The rows below fall into families. The same turns and mirrors carry the whole set onto itself and the rows of a family onto each other. For each named row, which other rows are in its family? Write them in the order they are listed.
These 16 rows form 4 families of 4 rows each.
Q738: [ 30 -46  45  23  31 -20  31  -3 -12  -2  -6 -27]
Q46: [ 24 -46  12   7  12 -13  -6  -7 -38  31 -21  42]
Q299: [ 40  -1 -15 -11  18  29 -24  14 -47  39 -51  -4]
Q107: [ 17  14  13 -30  13  30 -18  -1 -32  29 -71 -44]
Q885: [ 41  14  21  -3  10  22  15  12  -8   4  -5 -70]
Q980: [  7  -2  15  19 -25 -18  41  22 -41  23  18  29]
Q371: [ -8  48  29 -22 -26   5  44  25 -36  18 -20 -44]
Q676: [ 20  47  -8  -3 -21  19  23  40 -47  29 -13 -14]
Q553: [-40  21  23 -45  41 -13  24   1 -14  33  -4  27]
Q731: [-54  41  13 -30  37 -17  15  24 -25  33 -26   3]
Q596: [ 51 -30  29  -6  44  17   4  -7 -13   8 -24 -47]
Q683: [-36   8  11 -48  33  -8 -21 -13  -2  36 -13  25]
Q814: [-46  30   3 -28  29 -12 -27   7 -10  36 -38  -3]
Q552: [ 20  -4  34  25  -1 -16  38  15  -8  -4  13 -50]
Q869: [-15 -18  52  -3 -20 -33  51  -7 -25  13   6  14]
Q965: [ 10 -52  42 -18  17 -10 -12 -35 -21  26 -48  10]

The rest of the family of Q676: Q46, Q299, Q980
The rest of the family of Q596: Q738, Q885, Q552
The rest of the family of Q553: Q731, Q683, Q814

The rows below fall into families. The same turns and mirrors carry the whole set onto itself and the rows of a family onto each other. For each named row, which other rows are in its family? Write them in the order they are listed.
These 32 rows form 4 families of 8 rows each.
Q540: [ 49 -32 -32  27  18   5 -68  -1  12  18 -49  12 -20 -23 -32   1 -15 -23
  39 -30  51 -19 -17 -11 -33]
Q232: [ 63 -31 -15  32  10  31 -18 -17 -42  29 -27  64   6 -22 -29  50 -73  25
   1 -37  45 -34   8 -11 -10]
Q707: [ 46  20  37  32 -19  21  11 -62   4  35   0  17  52 -34 -13  36   8  -9
  15  42  12 -84 -52 -27 -15]
Q881: [ 41 -22   2  10 -23   6 -30 -34 -24 -12 -38  49  23 -23 -44  37 -57   8
  23 -17  52 -37  21  20 -32]
Q574: [ 41 -12  16  22  -8  -5 -20 -61  13 -22 -31  21  34 -36 -40  20 -48   9
  22  19  26 -48   5 -14 -53]
Q531: [ 11 -14 -14  -4  -2  37 -51  14  10  27 -38  18 -29 -21 -37   3  12 -71
  -9 -19  32 -36 -61  -3  -5]
Q734: [ 52 -29  -8  56  58  18 -23 -33 -25  40 -31  40   8 -12 -31  44 -51  28
  -2 -28  12 -39  -4 -52 -29]
Q692: [ 56  -3 -18  18 -41  31 -32  -4   2  52 -18  32 -27 -40  -7   9  38 -56
  44  -7  59 -60 -52  11  15]
Q760: [ 11  -4   7  25  14   1 -46 -33  -8  62 -26  17 -14 -10 -25  24  59 -53
  48  -9  22 -66 -43  -5 -20]
Q396: [ 56  -2 -14  12 -29  64 -23  13  22  29 -23  15  -2 -43 -21  -1 -23 -42
 -25  13  30 -30 -81 -17  12]
Q92: [ 27 -31  -7  47  60  -4 -55 -27  -2  28 -40  13   2  -5 -40  23 -19  -5
  20 -27  16 -33 -10 -40 -52]
Q193: [ 21  27  27   9 -33  14 -27 -86  23   0 -10  -5  25 -33 -54  42 -22 -32
  18  35  13 -89 -45  18 -13]
Q80: [ 86  11  -2  32 -35  49  12 -25  13  55  -1  34   5 -56   3  19   1 -19
  15  23  39 -74 -65 -23  25]
Q174: [ 15  21  38  12 -36  11 -18 -54 -31  24  -3  29  54  -7 -28  53  18 -15
  40  19  41 -65 -16  31 -29]
Q982: [ 29  21  12  -5 -51  34 -29 -57 -21   9  -6  33  13 -12 -59  68 -42 -26
  17  -3  49 -73 -24  55   9]
Q926: [ 19 -29 -13   2   2  61 -10 -59 -62  76 -21  52  -6 -32 -39  53 -49  14
 -20 -20  16 -26 -21  21  14]
Q637: [-19 -25   3   8  45  21 -41 -29  -9  48 -44  21 -24 -16 -48  24  13 -55
 -20 -21  -5 -45 -48 -25 -23]
Q91: [  2   8   1  37  52  20 -65 -53 -19  62 -15  -6  -6  18 -59  68  10 -31
  24 -19   3 -66 -57  -2 -13]
Q245: [ 40   3   1  17 -36  44 -18 -33 -64  61  -2  57  18  -9 -20  61   3   0
  34 -16  59 -46 -11  48  14]
Q880: [ 76 -19  -6  35  -4  15  -9 -47  33  10 -29  18  17 -63 -18  -1 -55  16
  12  22  19 -46 -20 -47 -27]
Q219: [ 27   0 -33  17   8  33 -77 -22   0  62 -25  -6 -37  -7 -47  37   8 -53
  38 -30  39 -49 -62  24   6]
Q345: [ 10   5  24 -10 -30  38 -24 -62  -8  16 -15  -4  61 -29 -41  25 -28   2
  -3  39  11 -21 -41  22 -34]
Q134: [ 55  13  -3  21 -16  64 -10 -45 -47  50   4  46   7  -9 -46  88 -64   7
 -11 -21  40 -72 -35  24  34]
Q469: [ 48  10   9  10 -27  55 -12 -36  23  22 -10  -1  45 -44 -25   4 -33  -3
 -24  50  10 -31 -73 -23 -13]
Q390: [  1 -34   0  15  48  44  -9 -58 -35  78 -31  40 -19 -28 -40  43 -21 -12
 -29 -22 -16 -45 -39 -35   0]
Q286: [ 69   8 -46  26 -16  53 -39 -30  26  66 -17  -7 -37 -49 -29  23 -20 -37
  19  -2  41 -58 -84  -2  36]
Q316: [  4  -8   7 -23 -33  49 -26 -60 -50  35 -20  33  30 -25 -48  41 -36   8
   4   6  35 -11 -13  58 -11]
Q787: [ 84 -31 -37  31  -9  29 -33  -9  23  22 -36  22 -19 -57 -13  -9 -47  -3
  22  -3  49 -25 -30 -27  -8]
Q773: [ 60  19  -3  30 -17  39 -11 -76  44  33  -8 -10  -1 -57 -38  23 -29 -22
   2  37   7 -85 -81 -24  12]
Q423: [ 35   9   6  45  45  49 -25 -61 -39  71   3  20   9   7 -50  88 -36   5
  -8 -15   1 -78 -54 -22   9]
Q503: [ 25  -7  12  52  47  21 -14 -60 -30  95 -12  21   8 -15 -15  52  37  -9
  29   2  -8 -74 -47 -40 -12]
Q745: [ 56 -10  -5  43  12  54   2 -43 -60 105   3  54   6 -24 -11  63  -2  18
  15 -14  25 -61 -37  -8  24]

The rest of the family of Q787: Q540, Q232, Q881, Q574, Q734, Q92, Q880
The rest of the family of Q773: Q193, Q982, Q91, Q219, Q134, Q286, Q423
The rest of the family of Q531: Q396, Q926, Q637, Q345, Q469, Q390, Q316

The rows below fall into families. The same turns and mirrors carry the whole set onto itself and the rows of a family onto each other. For each named row, which other rows are in its family? Write them in the order they are listed.
These 20 rows form 4 families of 5 rows each.
Q947: [-42   5  22  11  30  -5  15 -40 -65 -38  31  13  -9  34  15 -15 -21 -21
  -8 -32  -6  -4  10   1  37  20 -12 -55  66  -6   3 -60  10 -55 -40 -13
  44  19  48  17 -26  63]
Q634: [-20   9  16  64   4  56  17 -24 -13 -47 -37  16  21  43  38 -57 -17 -44
  -2  18  28 -46 -54  13  70  58  61   0  80 -17  12 -14 -33  -6  13   1
   6 -12  33  31 -20  -1]
Q311: [-35   7  18  -7   6 -23   8 -40 -37  -1  32 -14  31  36   3 -21 -16   6
   0 -25  16  -1 -37  10  43  10 -11 -65  71  -5  12 -53  -2 -61 -21  -3
  36  19  38  17 -15  55]
Q291: [-26  45  49  12  -3 -32  23 -26 -44 -36  13 -25  32  24  40  26 -44   6
 -11 -28  38  -3  -7 -10  47  16 -26 -31  63 -13   2 -57  10 -66 -26  -4
  70   3  40  10 -10  42]
Q113: [-15  39   4  44 -53  32  15  14 -12 -64 -16   1   8 -14  -8  -1  -6   1
 -46 -19 -12 -59 -16  42  63  19 -40  -6  64  -9 -34  -2 -31 -41 -20  22
  -7  49   3 -27 -17 -12]
Q211: [  8  31 -12  35 -19  28  -3  25   7 -27 -16   6  36 -27 -10 -27  15  26
 -62 -19  -6 -58  16  15  33  10 -21 -36  33 -20  -8   2 -65 -42 -40  29
   7  44  13  -3 -27  -3]
Q32: [-29  56   4  66   2  56  17 -37 -39 -44 -35  -2  28  15  11 -51 -14 -34
   8   4  42 -48 -45  25  57  28  70 -12  81   7  -4 -14  -6  16  12  28
  18   1  22  33 -26 -31]
Q855: [  9  37  12  23 -18  42   9  17 -13 -41 -26  11  49  -6  -6 -14   2  11
 -65 -32 -24 -78  -5  32  -1  11 -19  -7  35  -5 -55   2 -47 -40 -34  16
 -15  27   4  18  -9   8]
Q861: [ 15   0 -25   6 -34  27   1 -25 -24   5  17 -12  19 -26   1 -36 -80 -37
 -26  10  55 -72  -8  11  19  -7  21  -5  38 -30  -3 -27  31  -7 -46  47
  28 -66  39   2 -30  30]
Q768: [-14  14 -38   4 -40  39  43  11   7 -14   7 -23   6 -12  27 -32 -51 -25
 -42  17  48 -86  -7   9  41 -37  -7  34  54 -36  10 -34   5 -32 -36  36
  45 -50  20  -7 -20  13]
Q868: [ 15  36 -32  36  -1  44   0  25 -33 -71 -34  27  24 -10 -21 -37  18  10
 -74 -18 -18 -47   0  35  21  17 -13 -15  44   0 -20   4 -47 -44 -27  13
   7  30  35  -5 -32  21]
Q744: [-29  32  16  13  34  -4  12 -27 -49 -12  38 -12   7  65  30  15 -27  -9
 -22 -35   0 -12 -28 -22  20  11  -4 -47  71   1 -23 -39  11 -72 -20  14
  25  19  36  28  -6  50]
Q7: [  4   1 -17  21  -9  77   2  -6  -9   6  18   5   5 -12  25 -33 -85 -26
 -60  18  45 -83  -7 -31  28   6   8   7  59 -32   4 -27  21 -39 -41  30
  44 -52  48  21 -22  47]
Q805: [-16  33   0  62  38  48  32 -43 -21 -22 -44   0  16  39  37 -59  15 -55
   4  15  18 -41 -44  28  59  22  41  -1  57  23  15 -33   4   8   7   9
   2   5  29  26 -11  -9]
Q934: [ 66  43  47   5  45  43 -15 -26 -28 -66   0  -4  10  -9  26  -7 -42  -6
 -70  21  -5 -34   6  29  53   7  37 -16  -7 -20  15 -66  28  23 -37   5
  37  18  32  32  -8  20]
Q167: [ 52  37  44 -12 -16  29   0  -4 -13 -94 -14 -40  19 -16  26  -4 -60  -7
 -64  40  26   0   6  11  66 -16  23 -10  18 -32 -24 -63  -5  11 -25  20
  54  -3  18  25  14   4]
Q222: [ 28  44  40   4  33  27  -7 -28 -18 -84  -9 -16  13   9  16   3 -60   5
 -56   8   7 -31  25   3  72   6  52 -46  -1 -37  16 -63   2  18 -32  18
  46  29  -9  43  -5 -13]
Q437: [ 28  11  80  -2  27  36  -9 -25 -18 -76   4 -14  19   5  42   6 -55 -15
 -50  27   2 -23  10  33  40  12  39 -21   1 -45  -9 -64 -20  29 -35 -13
  15   4   9  47  -6   2]
Q618: [  2  -1 -15  15  -8  46  26 -12 -17   0 -28   7  20 -30  26 -61 -55 -49
 -32   5  33 -87  23 -14  13   6 -14   2  27 -14   1 -45  25 -20 -60  28
  39 -65  41   7 -32  40]
Q838: [  2  51  41  60 -27  16  10 -24 -25 -32 -14 -15  13  22  56 -48 -11 -39
  21  -8  13 -36 -56  23  92  20  53  11  90  -4  13 -38   2 -22  22  13
  30  13  38  23 -16 -21]

The rest of the family of Q838: Q291, Q113, Q768, Q167
The rest of the family of Q211: Q311, Q32, Q861, Q222
The rest of the family of Q618: Q947, Q868, Q805, Q934

